cols: S K C J V W
(141): 117, 117, 37, 116, 116, 19
(164): 54, 53, 124, 53, 114, 55
(160): 102, 101, 106, 101, 110, 101
(11): 20, 20, 134, 20, 116, 22
(14): 181, 181, 65, 181, 84, 178
(136): 116, 117, 37, 117, 19, 117
(99): 181, 100, 65, 181, 84, 178
present: 19, 118 => no
down: 54, 102, 20, 181 => S
perm: 37, 19, 117, 117, 117, 116 => (136)
key -> tag
102 -> k316
117 -> k591
19 -> k149
20 -> k767
116 -> k32
101 -> k287
18 -> k409
join (141) 5:  => k149

cols: D F L X U H
(117): 91, 105, 106, 84, 67, 91
(86): 74, 77, 134, 79, 98, 115
(28): 74, 77, 134, 98, 98, 83
(39): 74, 77, 134, 142, 144, 77
(69): 77, 124, 106, 92, 54, 78
(75): 148, 65, 142, 136, 116, 165
(163): 65, 142, 117, 136, 165, 148
gone (163): 136, 65, 148, 117, 165 => 142
gone (69): 77, 78, 92, 54, 106 => 124
perm: 65, 116, 136, 142, 148, 165 => (75)
down: 77, 148 => D
down: 106, 134, 134, 134, 106, 142 => L
tags:
106 -> k856
134 -> k26
105 -> k560
133 -> k60
107 -> k212
join (117) 2:  => k856

cols: E B R Y
(51): 180, 53, 100, 120
(55): 183, 52, 81, 122
(63): 183, 52, 81, 125
(37): 180, 53, 100, 115
(73): 183, 52, 81, 113
(90): 179, 53, 97, 118
gone (90): 118, 97, 179 => 53
present: 183, 53 => no
down: 183, 183, 180, 183 => E
present: 52, 82, 122 => no
key -> tag
179 -> k534
124 -> k115
119 -> k138
125 -> k462
118 -> k129
122 -> k76
113 -> k919
join (90) 3:  => k129
present: 53, 100, 120 => yes

cols: T M N A Q P
(98): 127, 130, 55, 166, 91, 99
(155): 127, 130, 55, 166, 91, 62
(106): 98, 98, 101, 94, 99, 107
(112): 98, 98, 101, 94, 99, 92
(72): 99, 98, 104, 97, 102, 102
(6): 98, 97, 106, 96, 102, 100
key -> tag
127 -> k24
62 -> k74
102 -> k266
107 -> k11
join (155) 5:  => k74
present: 99, 94, 101, 98 => no

cols: medo fuvil Tiv revok
(176): 135, 134, 95, 108
(128): 54, 70, 85, 126
(45): 98, 97, 91, 130
(178): 98, 80, 118, 123
(190): 103, 62, 71, 88
(134): 91, 46, 74, 52
(159): 96, 35, 102, 118
(170): 101, 66, 100, 104
(50): 62, 70, 103, 88
(16): 129, 98, 97, 91
present: 129, 98, 97, 91 => yes
perm: 88, 70, 62, 103 => (50)
gone (176): 108, 135, 95 => 134
gone (16): 97, 91, 129 => 98
Table of tags by key:
46 -> k654
35 -> k188
45 -> k569
74 -> k543
62 -> k42
71 -> k606
70 -> k719
join (134) 1:  => k654
perm: 91, 97, 98, 129 => (16)

cols: div roz tov misud Ruzas lavar keneb vul takep
(109): 70, 102, 86, 132, 81, 84, 91, 20, 59
(82): 92, 113, 91, 103, 84, 91, 90, 108, 96
(83): 108, 88, 93, 106, 79, 100, 87, 116, 140
(146): 99, 96, 101, 95, 93, 111, 93, 95, 136
(120): 95, 97, 101, 119, 102, 92, 106, 82, 98
(53): 104, 109, 124, 103, 132, 93, 135, 121, 90
(96): 94, 87, 105, 95, 104, 129, 109, 87, 105
(92): 101, 93, 111, 99, 96, 136, 92, 95, 95
perm: 93, 111, 93, 95, 136, 99, 96, 101, 95 => (146)
perm: 96, 108, 90, 91, 84, 103, 91, 113, 92 => (82)
gone (120): 97, 102, 92, 98, 106, 82, 95, 119 => 101
Table of tags by key:
92 -> k82
90 -> k626
109 -> k506
106 -> k407
95 -> k434
104 -> k158
join (96) 6:  => k506

cols: vifu Noli mume zelug mur Rogav Pizos
(43): 102, 91, 70, 111, 106, 97, 64
(30): 115, 83, 128, 62, 106, 96, 67
(101): 107, 85, 66, 101, 91, 98, 154
(91): 115, 83, 97, 62, 106, 96, 67
(79): 107, 96, 117, 72, 110, 98, 46
(185): 102, 91, 70, 111, 90, 99, 158
(25): 106, 103, 97, 70, 91, 111, 64
(127): 85, 117, 103, 138, 94, 103, 132
(66): 110, 82, 65, 93, 91, 98, 148
key -> tag
98 -> k78
117 -> k755
72 -> k176
96 -> k975
join (79) 1:  => k975
q: 107, 96, 117, 72, 110, 98, 46 => (79)
present: 91, 71, 111, 106, 97 => no
perm: 97, 70, 91, 106, 64, 111, 102 => (43)
q: 110, 82, 65, 93, 91, 98, 148 => (66)
down: 67, 46, 158, 64, 132, 148 => Pizos

cols: saz Tuz Bamat peb Puze nuro baga
(46): 114, 67, 73, 110, 88, 90, 94
(70): 94, 144, 111, 91, 61, 75, 70
(80): 86, 91, 43, 95, 129, 57, 128
(150): 84, 91, 110, 134, 101, 86, 134
(8): 96, 57, 86, 128, 88, 43, 91
(88): 89, 140, 103, 130, 114, 58, 87
(29): 90, 85, 71, 90, 92, 37, 68
perm: 110, 88, 90, 94, 114, 67, 73 => (46)
perm: 43, 57, 86, 88, 91, 96, 128 => (8)
present: 113, 67, 73, 110 => no
gone (80): 91, 43, 57, 95, 129, 86 => 128
Table of tags by key:
68 -> k393
134 -> k648
join (150) 6:  => k648
q: 94, 144, 111, 91, 61, 75, 70 => (70)
gone (88): 87, 140, 89, 58, 130, 103 => 114

cols: sinez vof Zunu telem buti
(60): 124, 114, 94, 124, 95
(24): 94, 124, 94, 124, 114
(38): 94, 113, 124, 95, 124
key -> tag
94 -> k318
114 -> k484
124 -> k701
join (24) 4:  => k484
gone (38): 124, 95, 124, 113 => 94
q: 124, 114, 94, 124, 95 => (60)
perm: 94, 94, 114, 124, 124 => (24)
q: 94, 113, 124, 95, 124 => (38)
down: 94, 124 => Zunu
perm: 95, 124, 94, 114, 124 => (60)

cols: kupo vuro Fon visit kub doka Vak varot lozak dase
(34): 87, 95, 79, 82, 102, 75, 112, 85, 72, 64
(9): 105, 78, 109, 115, 108, 79, 30, 111, 88, 54
(59): 78, 105, 88, 107, 109, 111, 79, 115, 54, 30
(110): 88, 71, 129, 85, 92, 63, 88, 78, 76, 72
(12): 117, 103, 59, 63, 114, 74, 60, 50, 92, 83
perm: 64, 72, 85, 112, 75, 102, 82, 79, 95, 87 => (34)
perm: 109, 107, 105, 79, 54, 88, 78, 111, 115, 30 => (59)
gone (12): 92, 50, 114, 74, 117, 83, 59, 63, 103 => 60
Table of tags by key:
70 -> k368
72 -> k121
76 -> k821
71 -> k991
83 -> k134
30 -> k444
84 -> k474
join (110) 9:  => k121
q: 88, 71, 129, 85, 92, 63, 88, 78, 76, 72 => (110)

cols: Vema nes Bol tol tipez beruk difod Rire Ferof
(78): 55, 83, 81, 129, 128, 143, 93, 73, 139
(19): 79, 125, 113, 92, 132, 91, 92, 62, 83
(102): 115, 115, 92, 89, 111, 111, 99, 97, 77
(33): 88, 117, 89, 100, 139, 68, 96, 73, 93
(76): 117, 103, 105, 85, 37, 88, 116, 131, 110
present: 117, 89, 100 => yes
down: 92, 99 => difod
gone (33): 93, 117, 139, 89, 68, 73, 96, 100 => 88
perm: 93, 73, 139, 55, 83, 81, 129, 128, 143 => (78)

cols: dosog Moba kaza kat
(17): 66, 49, 82, 51
(40): 137, 83, 99, 27
(116): 89, 115, 129, 114
(135): 114, 116, 89, 129
(124): 18, 107, 78, 120
down: 129, 120 => kat
down: 82, 99, 129, 89 => kaza
present: 82, 51 => yes
perm: 129, 114, 116, 89 => (135)

cols: dol peme gifin mopa nulel
(184): 181, 105, 85, 98, 92
(174): 74, 56, 122, 121, 100
(173): 106, 81, 142, 51, 70
(36): 121, 80, 128, 95, 94
(95): 71, 61, 81, 126, 109
(188): 69, 77, 33, 111, 156
(94): 181, 105, 126, 86, 105
(144): 109, 91, 141, 20, 73
(104): 80, 72, 38, 105, 146
key -> tag
21 -> k93
73 -> k91
92 -> k728
20 -> k429
74 -> k966
join (144) 4:  => k91
gone (174): 56, 121, 100, 74 => 122
present: 81, 141 => no

cols: Bif debin Bifi duf non dazip Fir gosaf
(194): 109, 57, 141, 90, 34, 88, 123, 89
(48): 62, 54, 82, 55, 21, 74, 62, 76
(216): 128, 90, 170, 115, 46, 106, 136, 95
(115): 117, 81, 152, 99, 41, 97, 124, 80
(166): 109, 79, 141, 90, 34, 88, 123, 89
(26): 98, 66, 154, 99, 62, 97, 133, 87
(35): 110, 73, 142, 87, 59, 88, 117, 93
(199): 96, 72, 135, 96, 48, 89, 118, 94
(62): 144, 63, 155, 106, 40, 103, 141, 93
(103): 67, 63, 148, 92, 42, 86, 116, 88
(182): 98, 61, 154, 99, 62, 97, 133, 87
(186): 123, 75, 172, 113, 46, 116, 153, 94
tags:
98 -> k423
66 -> k414
62 -> k432
110 -> k985
67 -> k267
109 -> k234
join (103) 0:  => k267
down: 96, 144, 67, 98 => Bif
down: 94, 93 => gosaf
q: 96, 72, 135, 96, 48, 89, 118, 94 => (199)
present: 62, 97, 134, 87 => no
q: 109, 79, 141, 90, 34, 88, 123, 89 => (166)

cols: vimuk Dinog kora toz Velap Faf Medas zavuv zepi
(7): 120, 82, 64, 114, 105, 87, 116, 116, 140
(84): 91, 63, 84, 155, 120, 74, 120, 132, 103
(44): 120, 91, 63, 103, 132, 74, 84, 120, 154
(47): 119, 91, 63, 103, 132, 74, 84, 120, 154
(87): 76, 109, 152, 91, 84, 108, 92, 87, 63
present: 91, 63, 103, 132, 74 => yes
perm: 63, 74, 84, 91, 103, 120, 120, 132, 154 => (44)
perm: 154, 120, 84, 74, 132, 103, 63, 91, 119 => (47)
down: 74, 74, 74 => Faf
present: 91, 63, 102, 132, 74 => no
down: 82, 63, 91 => Dinog
key -> tag
87 -> k967
109 -> k10
91 -> k724
join (87) 1:  => k10

cols: zife duv loted bez gike getu
(42): 80, 77, 70, 98, 87, 142
(142): 58, 114, 40, 86, 74, 87
(4): 135, 59, 84, 111, 97, 67
(161): 105, 98, 52, 97, 83, 22
(132): 59, 101, 51, 89, 78, 124
(151): 101, 78, 59, 88, 124, 51
(85): 58, 114, 40, 86, 74, 132
perm: 59, 101, 89, 124, 78, 51 => (132)
present: 58, 115, 40 => no

cols: katu Bub ruzop bak gib monom navov Tuf pob
(89): 71, 32, 61, 22, 29, 118, 31, 143, 101
(152): 169, 78, 74, 104, 117, 39, 84, 81, 180
(121): 32, 132, 146, 116, 129, 92, 111, 85, 81
(23): 82, 112, 30, 19, 40, 30, 104, 59, 153
(157): 153, 120, 167, 128, 66, 145, 62, 130, 130
(149): 125, 97, 97, 95, 104, 87, 79, 167, 148
(10): 70, 98, 150, 61, 72, 94, 152, 127, 71
(74): 95, 77, 101, 135, 98, 86, 149, 141, 116
(177): 112, 90, 70, 105, 170, 167, 66, 111, 93
Table of tags by key:
112 -> k545
169 -> k185
32 -> k933
74 -> k796
join (152) 0:  => k185
down: 132, 112, 120 => Bub
gone (89): 101, 31, 29, 118, 22, 71, 61, 143 => 32
present: 146, 132, 32 => no

